In the rows, zero is written as 128.
Named turns come first, each shown by rows before and after it. Which turns, in which order, take the first row of each pair that follows to the second? Write the first one first, as in the answered first pair.
Q (before => after):
[158 134 145 114 150 137 109 140 155  98 168 122 114 112 116 104 123 127
 148] => [159 137 120 133 156 132 136 131 127  98 120 111 126 141 152  83 130 111
 159]
[136 123 146 129 130 123 118 148 139  93 136 120 104 121  94 131  95 159
 125] => [135 126 124 147 138 114 139 145 113  95  88 105 114 149 127 111 100 144
 137]
[148 138 134 122 144 148 175 137 147 121 152 137 103 125 133 113 178 112
 142] => [145 135 138 123 144 145 174 140 149 122 151 134 102 130 132 114 175 109
 143]
[165 163  93 142 119 145 114 130  99 134 126 167 142  69 139 193  85 171
 122] => [134 156 147 138 174 149  77 149 129 115 139 142 103  92 125 182  46 147
 132]
P (before => after):
[187 137  87 113 102 151 148 131 119 132 153 116 139 118 138 127 192 132
 138] => [189 138  99 115 102 129 155 141 125  99 143 118 122 111 133 116 183 156
 152]
[116 104 138 116  90 121 116 114 110 159 153 143 136  90  89 142 117 144
  98] => [119 105 129 115  90 121 125 110 109 164 152 145 143  89  95 142 127 142
 101]
[161 134 177  90 147 132 106 128 133  74 158  99 103 141 107 162 104 142
 129] => [152 132 176  90 151 142  93 121 130  94 165  94 111 146 107 170 100 126
 121]
[173 155 139 143 106  94 127 130 108 112  95 141 130 127 141 119 117 121
 135] => [161 151 153 143 114  93 118 137 120 109  96 136 121 129 136 122 107 123
 130]
W (before => after):
[154 132 118 120 126 113 161  98 147 105 139 153 112 134 132 110 122 146
 143] => [149 134 112 125 133 117 163  93 137 112 126 147 116 149 146 106 124 133
 142]
[116 185 117 102 141 139 146 151 138 120 101  88 164 101 118 120 109 123
 159] => [119 182 125  98 136 137 143 156 145 114 113  94 157  92 110 124 111 133
 152]
[131 132 144 125 137 109  90 115 141  91 137 157  82  85  96 153 131 144
 124] => [144 142  78 137 114 124 129  82  91 134 103 158 135 108 146 153 160 121
 119]
[164 131 129  92 140 173 160 125 118 127 146 132 156 121 106  86 157 141
 109] => [151 131 138 106 170 173 156 127 122 124 127 114 150 147 120  73 139 116
 120]
S (before => after):
[179 117 114 141 125 137 153 123  98 143  97 105 135 124 176  98 173 126
 169] => [176 115 133 143 144 133 142 132 111 124  95  95 115 130 169  87 163 119
 179]
[153 122 118 128 129  57 149 155  99  90 110 115 103 111 119 100 123 153
 159] => [129 118 145 127 151  56 128 160 117  93 116 108  90 122 109 104 103 139
 153]
[114 127 121 129 150 153 125 122 125 139 127 122 146 147 132 129 126  94
 131] => [116 129 114 130 142 151 133 117 122 141 128 124 151 142 134 132 131  98
 129]
Now pairs of rows:
Between the rows of a pair lie two turns.
[144 131 161 111 160 124 117 151 165  87 138 121  95 121 110 118 130 140
 152] => [166 133 139 116 134 109 145 144 149  76 111 130 104 113 125 113 143 164
 155]
Q then W
[170 140 150  91 121 131 113 153 181  78 191 130  95  71  66 131 149 167
 137] => [190 145  66 130 107 111 193 123  95  90  79 115 144 120 159  93 175 147
 165]
Q then Q
[149 149 133 101 175 160 127 123 141 149 152  96 124 155 136 135 145  87
 128] => [156 150 109 100 157 161 139 117 122 164 146 106 141 151 146 141 154  89
 122]
S then Q
[133 140  68 112 104 169 138  96  83 150 195 127 180 118  98 132 169 103
 153] => [115 137 111 136 180 139 134 118  89  99 137  81 130 173 127  79 127  71
 203]
P then W
[157 141 101 142 158 145 134 101  91 151 100  94 153 188 174  81 189  71
 191] => [210 144  98 110  80 131 139 114 121 123 164 154 150  93 112 118 223 163
 172]
Q then P
[152 107 129 110 133 125 107 152 187 117 116 119 106 125 113 109 164 132
 147] => [150 108 112 121 145 132 113 137 169 135  94 105 117 151 139 101 165 105
 152]
W then W
[106 126 138 148 153 104 151  96 101 118  93 117 100 156 149 119  83 114
 125] => [136 126 113 135  93  95 167  91  96 122 111 156 122 107 134 139 111 165
 108]
Q then P
[134 163 130 144  88 103 111 165 161 104 148 185 113  92 105 168 107 173
 151] => [ 82 154 159 163 138 106  91 165 159 117 123 150  98 145 128 153  61 118
 152]
Q then S
[134 138  91 101 116 175 115 112 109 162 161 143 169 132 130 153 164 115
 121] => [123 133 144  93 137 161  85 136 148 125 188 142 126 114  87 149 142 137
 124]
W then W
[108 120 116  92  86 164 121 133 115 130 143 126 109 134 106 138 153 143
  96] => [ 99 120 108 107 112 155 138 129  91 128 101 105 106 170 135 113 145 124
 110]
Q then Q
[160 167  95 137 131 128 122 122 138 128 113 122 146 120 124 101 147 111
 163] => [148 165 127 129 150 130 100 134 159 122 133 114 127 120 111 106 135 107
 161]
Q then Q
[ 99 124 164 128 146 125  93 124 143 146 150 100 138 148 124 137 104  92
 119] => [129 131 122 119  88 130 119 108 121 164 158 133 174 116 128 161 139 122
 104]
Q then Q
[150 126 129 134 156  97 159 140 143  50  96 114  74 138 139  75 144 142
 179] => [168 125 134 106 121 111 137 148 165  58 158 144  79  88  91 109 157 178
 157]
Q then Q
[147 127 144 107 186 137 106 150 141 106 151  91  76 144 105 123 152 115
 172] => [156 128 110 120 180 127 135 140 105 112 108  82  92 166 140 109 162 108
 180]
Q then S
[168 124 120 128 160 152 125 126 137 123 156 107 115 120 115 135 164 115
 142] => [159 117 128 135 173 149 123 122 134 125 138  96 113 135 124 132 153 100
 145]
Q then S
[131 114 152 143 121 102 148 141 112  91  85 129 133 123 136 120 101 162
 133] => [123 107 159 138 119 104 134 143 116  97  95 131 128 120 123 127  89 167
 122]
W then P
[131 124 137 130 174 119 145 141 133 115 118 102 119 165 144 102 126 118
 161] => [148 124 140 107 130 133 123 142 159 124 180 137 127 106 100 137 145 152
 133]
Q then Q
[ 62  98 177 149 108 107  82 137 126 164 127 146 120 122 125 156  78 128
  74] => [ 70 107 131 163 106 109 114 121  87 183  86 134 147 149 167 143  97 108
  88]
Q then P
[ 80 169 136 117 164 128  82  79 116 206 154 106 128 145 156 124  91  46
 101] => [115 181 101  96 122 147  91  74 112 219 192 130 151 111 140 140 138  66
  92]
P then Q
[116 109 178 156  97 141  84 101 112 158 141 142 142 189 150 140 110  84
  92] => [113 102 206 154 104 124  71 115 135 131 149 146 117 178 130 137  90 102
  96]
Q then W
[135 121 151 142 174  92 167 108 141  92  67 111 114 163 120  68 125 127
 189] => [138 120 135 145 168  98 177  95 123 105  59 112 131 167 135  70 133 127
 189]
Q then W
[159 131 132 104 121  93 144 152 149  83 170 170  83  69  89 129 128 208
 114] => [118 117 157 102 133 102 112 151 161 107 187 163  79  80  76 147  94 187
  90]
P then S
[ 66 104 169 118 178 124 115 111 112  86  81 121  86 141 107 119  90 117
 155] => [ 97 107 142  84 106 141 108 101 122 116 151 170 122  78  62 170 127 164
 114]
P then W
[176 128  75 120  40 118 170 106  99 161 140 176 185  85 130 169 162 184
 102] => [ 98 122 184  97 141 161  69 136 183 167 221 132 120 115  74 176 103 118
  95]
Q then P
[177 137 102 146  95 112 153 149 113  71 125  95 142 158 150 120 158 178
 152] => [149 132 156 141 142 114 115 167 146  56 146  77 105 169 127 114 124 163
 159]
Q then Q
[141 116 143 108 110 134 117 138 135 102 170 148 119  72  90 138 129 146
 114] => [102 114 157 127 173 137 107 135 131 110 127 102 109 138 124 108  98  85
 131]
Q then P
[140 111 146 139 123  82 117 128 120 115 131 154  88  87 117 135  91 148
 130] => [137 111 140 130 112 108 103 120 128 139 161 159 103  78 109 156 104 143
 115]
W then Q
[145 137 106 130 104 119 130 132 129 114 134 132 138 104 129 122 149 143
 137] => [125 133 125 140 142 114 123 135 130 106 115 110 122 137 141 101 130 120
 150]
Q then Q
[205 159 117 129 126 104 177 135 130 132 133 147 111 132  98  73 177 124
 178] => [201 154 111 133 116  96 182 133 121 134 117 153 116 132 101  77 175 132
 174]
P then W
[ 93  97 125 151  72  81 134 132 109 134  86 166 151 109 137 146  76 175
  94] => [ 90  95 143 142  78  87 116 136 128 133 109 169 141 102 121 158  65 177
  87]
Q then S
[100  91 138 128 118  75  98 101 145 163 116 143 160 109 112 174  82 153
 107] => [110 103 109 125 108  90 107  87 135 186 122 147 182 110 120 176 101 148
 105]
P then P
[173 141 128 123 145 101 154 135 149  50 123 102 104 116 149  94 157 152
 148] => [176 144  98 130 132 109 171 119 123  73 111 100 130 126 170  96 174 138
 143]
Q then W
[100 140 175 113 217 172  57 151 186 131 211  87  78 112  74 153 104 105
 106] => [ 92 153  97 141 219 195 103 107 114 194 137  58 144 185 158 140 134  37
 108]
W then W
[140 111 119 114  93 128 129 107 121 118 119 136 126 112 107 133 141 131
 123] => [129 108 128 130 123 124 124 109 117 113  94 114 116 141 124 115 129 109
 138]
Q then Q
[153 141 139 130 153 125 177 122 126  71  93 102  91 128 152  87 167 125
 180] => [174 144 114 124 124 127 191 113 112  87  97 115 114 110 152  97 190 141
 168]
W then W
[111 135 119 117  90 125 161 119  85 158 124 151 167 112 136 139 120 119
 112] => [ 89 128 160 130 146 111 147 135  98 116  96 122 127 144 140 106  87 103
 136]
P then W
[101  88 119 100 175 157  82  93 161 149 169 114 155 123 131 146  71  90
  93] => [133  91  62 104 128 153 118  77 123 164 152 137 194 110 155 153 104 110
  85]
Q then Q
[112 133 109 117 113 163 115  90 103 174 143 135 161 121 121 153 124 103
 109] => [102 126 138 110 133 165  89 102 128 162 165 129 139 117 100 152 109 103
 110]
Q then W
[ 90 114 123 151 120 109 121 130 105 184  93 139 134 145 119 148  88 138
  96] => [ 87 110 151 145 143 107 106 143 128 166 106 135 108 144 105 147  75 136
 101]
P then W
[116 150 132 133 143 161  75 128 121 144 132 113  98 110 142 147 126 110
 135] => [130 145 104 133 115 164  95 120 105 150 126 125 115  98 148 156 146 126
 130]
Q then Q
[134 127 157 145 166  92 124 151 134  96 114 127 104 146 133  93 140 122
 152] => [154 127 148 131 130  90 129 153 144  95 142 152 114 110 115 109 160 152
 145]
W then S
[150 149  84 134 112 146 134 101 108 154  94 103 140 113 151 133 163 120
 129] => [158 152 116 118 112 150 111 120 147 129 144 116 111  78 107 144 168 146
 126]
S then Q
[164 139 111 117 122 109 136 133 153  92 134 141 110 119 148  77 134 145
 156] => [163 139 113 108 112 114 125 134 166 102 162 151 117 105 130  93 140 152
 143]
W then Q
[139 118  80 133  86 140 136 101  93 158 129 135 167 128 140 150 151 139
 115] => [152 116  97 145  88  98 152 122  97 101 104 145 136 108 133 126 140 180
 135]
P then P
[ 92 135 138 128 145 125 130 130 127 120 109 112 116 157 146 118 111 117
 135] => [100 135 146 128 141 117 129 137 134 100 113 118 105 146 132 116 108 133
 137]
W then Q
[ 90 131  97 113  78 182 107 107 111 145 119 188 163 115 136 121 115 154
  96] => [ 70 132 128 102 112 201  79 113 137 153 147 175 145 130 127 112 106 126
  98]
Q then P
[157  74  86 120  80  40 131 124 123 121 141 159 127  92  96 163 118 156
  80] => [129  73  94 153 142  27 143 129 106 107  74 112 106 155 136 121  89 108
 112]
Q then Q
[161 158 139 128 153 129 131 148 130  94 143 111 112 115 120 116 140 128
 148] => [163 162 141 122 148 136 124 147 136 102 163 115 117 110 111 127 147 130
 140]
W then Q
[158 136 116 105  89 128 131 119 134 113 149 152 127  95 108 137 156 154
 128] => [150 140 101 106  92 147 126 110 127 141 155 146 148 109 116 143 162 131
 115]
W then Q
[167 142  86 129 142 148 148 126 122 114 152 112 124 133 151 143 161  97
 134] => [170 144  95 121 139 148 137 135 134 105 166 120 118 119 140 143 161 107
 136]
S then Q
[137 124 134 138 126  90 148 147 136  77 101 139 109 115 116 103 102 166
 141] => [148 131  99 144 108  97 166 129 109  99  84 142 136 125 141 103 122 162
 139]
Q then W
[ 84 144 177 137 145 168 123 118 136 162 127 118 124 144 138 140 103  77
 113] => [ 87 146 178 146 155 154 136 122 131 144 100 112 111 155 148 126  96  81
 126]
W then Q
[130 144 140 116 181 166 107 129 106 149 160  89 127 138 124 104 171  72
 159] => [158 155 108 112 149 168 127 119  94 152 166 104 143 118 128 108 199  94
 161]
P then Q
[ 73 114 182 112 110 140  80 129 149 159 185 125 121 131  95 140  70 132
  92] => [109 126 113 104  62 161 115 102 113 193 188 140 180 124 120 149 127 129
  87]
P then S
[143 138 106  97  90 151 119 120 152 130 186 153 114 134 168 158 142  92
 149] => [136 140 115 101 115 155 115 124 154 120 174 133 101 158 175 147 137  69
 162]
Q then P
[210 141 102 105 107 161 146 106 127 161 153 110 173  97 143 134 173 140
 142] => [148 134 156 125 192 161 118 116 140 156 128  61 138 161 164 108 116  77
 153]
W then S
[152 123 102 131 154 128 175 180 137 103  76 113 120 146 153 100 157 163
 146] => [161 118  95 122 117 127 178 176 138 110  93 136 133 115 137 120 159 195
 129]
P then Q
[112 125 152 115 153 149  94 138 159 131 167 119  92 125  91 129 111 124
 129] => [109 131 112 140 162 151 125 116 113 150 110  96 120 173 145 109 126  86
 139]
P then Q
